Each row is where one point has got to under a steady rotation. How many ticks took it there?
The counts run from 0 to 304.
-25 4 9 42 18 -23 13 11 28 -18 21 -4 8 23 -14 -21 8 18 23 14 19 18 30 34 -13 -2 -20 -6 5 -34 12 25 15 -1 18 25 | 73
-30 37 13 -23 19 -17 26 8 37 -12 16 -9 20 20 16 25 12 3 -13 35 12 -4 55 -9 12 6 -2 -11 5 15 -17 26 -4 11 -14 4 | 207
39 -3 -18 2 -4 8 -14 28 33 -8 24 -12 -20 22 21 14 -6 17 -32 -26 -5 3 4 -28 -24 27 -35 -35 -20 -26 -13 -18 -19 -24 4 -2 | 185
37 -6 3 -11 -2 26 -32 29 37 -36 16 -19 4 -25 -13 -2 1 -8 -19 13 20 -6 -6 3 8 -25 2 6 -11 -4 0 5 -16 42 -21 -17 | 134
-29 59 28 -1 7 -6 27 20 37 -36 18 2 -4 -5 9 11 6 -3 -6 20 9 -31 16 10 -18 -15 -14 15 -19 20 -20 3 -2 20 -11 -8 | 205
-21 24 3 7 15 5 -33 -11 -22 0 4 -17 14 -11 46 6 39 -7 -9 11 -13 27 17 2 9 20 6 -4 24 -3 -41 -3 3 -23 -20 37 | 35
-17 22 29 0 4 -42 9 -9 -12 -45 -7 -15 9 20 9 11 13 3 10 20 35 -19 -20 12 -2 -9 -2 3 2 -24 12 -7 -26 40 9 -21 | 83
31 23 6 -10 11 19 2 3 -18 2 -3 -24 15 -2 -9 18 3 28 -17 -37 -21 -2 -14 8 -11 19 2 15 -73 -27 -12 13 10 -16 -15 -29 | 7
18 -2 -23 -23 4 5 20 -34 14 -31 -19 7 -14 -7 19 35 25 -24 7 15 -5 7 -3 21 -41 -16 -37 14 -21 -7 20 -20 3 -10 17 33 | 54
34 -6 10 -30 -29 -7 19 13 6 -2 -1 2 -8 9 24 25 -3 38 -27 -21 -29 2 22 -11 1 16 -22 -33 -10 -6 26 -5 39 -17 13 13 | 190
2 -24 -4 18 7 9 -43 -6 -17 19 -31 3 -17 -15 -14 11 -10 -6 7 -24 4 32 -35 11 -1 -13 -1 13 -38 23 23 -47 6 8 7 4 | 303
33 13 10 34 -14 -5 21 -10 -7 7 25 -3 12 16 -48 -7 7 4 -6 24 -5 1 -46 18 20 -22 -13 14 -32 6 -2 33 30 7 -13 25 | 142
-29 24 47 -7 25 4 9 37 34 -8 12 -23 5 -9 -21 1 -17 10 -16 14 12 -35 30 -16 -11 17 -31 22 0 18 -12 -25 16 20 -16 -3 | 203
-6 -19 9 21 -35 4 -54 -13 3 -42 15 7 -3 10 5 12 -1 -10 0 -8 8 0 -13 19 12 23 -14 11 -8 31 29 -11 29 -1 -12 -34 | 122
-9 -4 32 5 -13 -14 -4 18 -19 15 18 -30 -11 8 -32 -27 34 15 -31 -36 -11 -9 -29 -26 27 47 4 1 -13 8 -8 -16 -5 6 -22 -16 | 151
-10 -4 -22 20 -12 -20 -47 -17 -29 -30 -12 -1 -1 13 24 9 33 -19 -13 0 28 32 -34 2 14 -1 4 -1 -3 17 7 -25 -13 19 -4 -5 | 297
26 12 -17 11 25 -22 6 23 25 18 24 11 -16 43 -9 -1 -15 -1 -19 -20 -19 6 -20 10 -24 -8 -21 -27 -39 -17 3 -27 2 -31 -1 8 | 183
-29 22 28 35 -6 5 -7 3 31 -27 7 -5 -3 -1 13 -11 21 23 25 28 -17 -14 -2 43 16 11 -13 9 -20 -31 22 12 10 -9 -11 28 | 71
23 15 20 18 1 -18 -19 6 3 17 32 -2 -11 4 25 18 -31 -28 -39 25 8 22 -12 -10 6 -3 -10 -11 13 49 -18 -18 17 -19 -9 21 | 173
-2 32 0 7 22 0 13 7 -3 2 -17 -22 30 11 5 15 19 7 26 7 6 22 8 -3 -14 -17 4 -4 -35 -56 -29 16 -42 -3 1 6 | 217
-11 11 2 1 10 20 7 -11 8 18 -7 14 0 6 -26 19 15 -10 26 -10 10 21 13 -31 -13 -39 26 -4 -11 28 15 27 -63 9 33 6 | 96
-21 -9 -19 -15 -31 -38 -4 8 -9 -18 4 -10 14 8 -1 -1 49 4 -27 -27 23 44 4 -29 12 30 4 -25 26 20 -11 -8 -1 6 -18 7 | 156
-12 4 35 4 40 -26 27 9 -14 10 -6 -11 -15 20 0 -10 11 26 33 -7 10 -2 15 18 -20 15 13 3 -17 -55 12 24 -4 37 15 -16 | 78
-3 13 25 10 19 -38 -17 -12 -44 19 -8 9 -32 22 17 -11 35 -1 -6 -11 7 -3 -39 1 5 14 27 -10 -13 3 -1 -9 -5 43 -12 -18 | 292
-24 21 -3 9 17 13 0 -6 7 5 -20 1 5 3 -26 9 18 -26 29 -14 16 15 -14 -16 -18 -40 9 13 -27 23 7 10 -60 0 31 9 | 95
40 -18 19 0 1 20 -12 29 31 -12 22 7 -26 2 -48 6 -42 7 -4 -3 23 11 9 7 0 -25 -4 -6 -6 18 -1 15 -4 23 -14 -28 | 132
-6 25 8 -14 28 20 5 -2 30 -1 12 17 -18 27 -27 10 -20 29 8 27 -22 -38 11 -2 -9 -28 -37 1 -12 -4 16 -20 -12 1 7 28 | 61
-6 11 47 2 1 5 -31 15 16 18 -9 -1 -34 -19 -15 -3 20 -24 13 -5 -13 -18 -41 7 3 -29 43 -2 -3 28 32 5 -29 -8 10 19 | 100
-8 -10 35 53 -13 4 12 2 -13 27 19 -1 -28 -1 -36 -22 9 16 27 14 5 31 -3 12 17 8 6 -4 34 22 2 31 15 9 -6 31 | 283
-1 -4 22 16 19 -12 -35 -11 -41 24 -5 -2 -28 10 23 -7 41 -2 -1 -12 11 3 -20 -14 9 40 32 -14 4 -6 -15 -8 -17 41 -17 -14 | 291
-2 -5 16 -45 -18 -24 31 -12 -8 -7 -9 -30 21 -13 -25 10 16 15 -45 -20 0 30 19 -17 7 6 -7 1 4 14 10 11 20 -23 2 16 | 16
22 -27 22 28 -2 21 -52 9 -31 24 -8 -2 -23 16 -10 -8 7 -4 35 -20 1 -6 -25 10 -17 18 1 -7 25 -12 7 0 20 -4 4 32 | 110
2 42 6 -3 9 27 -15 6 35 -28 14 12 -11 -23 21 -1 35 18 -11 9 -19 -39 32 -6 -10 -22 -21 6 -12 -7 25 17 -14 4 11 22 | 65
-15 12 20 21 25 -7 -7 28 8 -7 -10 -50 13 16 -16 6 -27 20 6 26 32 32 -13 12 -2 20 3 -6 5 -19 -34 12 2 -32 -6 24 | 214
-1 0 39 4 -7 30 -13 10 5 -22 0 -11 -33 -30 -48 -10 2 37 -2 -4 -2 -17 -15 -20 5 -7 -11 12 -8 23 21 7 -34 11 -3 -14 | 273
-22 4 2 -17 10 16 8 18 -8 -15 -22 -18 32 -23 -7 4 16 10 -8 -20 0 -13 45 3 -37 6 -41 34 -25 -5 -1 -26 27 30 2 20 | 198
-23 -17 15 -25 -4 -12 23 -31 -20 33 -24 0 6 16 -17 26 15 -16 30 -10 -8 8 1 -3 -27 8 -3 8 14 17 16 -4 1 -33 30 39 | 230
-8 9 -25 14 -6 -23 -37 -30 -33 -25 -24 8 2 10 25 10 36 -20 -9 -14 26 43 -30 15 1 -18 11 -3 -17 26 13 -19 -5 17 6 -6 | 298
-25 8 -1 -6 -39 -15 8 -5 -25 -10 -30 3 -11 -30 11 6 57 -12 -5 -34 -2 40 -6 9 -1 6 10 -1 -11 18 -24 -10 15 11 -19 2 | 158
24 6 -20 5 42 -9 -13 10 18 39 16 4 -13 32 3 0 -2 -1 -8 -12 -24 -1 -33 21 -16 4 -2 -11 -55 -26 -1 -34 8 -16 -8 7 | 182
-14 36 6 10 2 8 -22 -13 -8 -7 18 -19 2 -5 38 12 19 -1 -12 24 -2 37 25 -18 5 16 1 -17 38 11 -46 10 -10 -25 -16 31 | 34
39 -2 -9 41 -24 12 27 -7 -4 3 31 -7 12 27 -51 -2 14 14 -3 22 9 13 -24 -1 17 1 -26 7 -11 6 -15 40 18 -9 -17 20 | 143
14 -12 22 -19 -10 1 4 -40 6 -34 -16 3 -15 16 -17 25 15 9 17 15 2 -8 -39 38 5 15 -9 22 -25 1 43 16 11 0 -1 -26 | 263
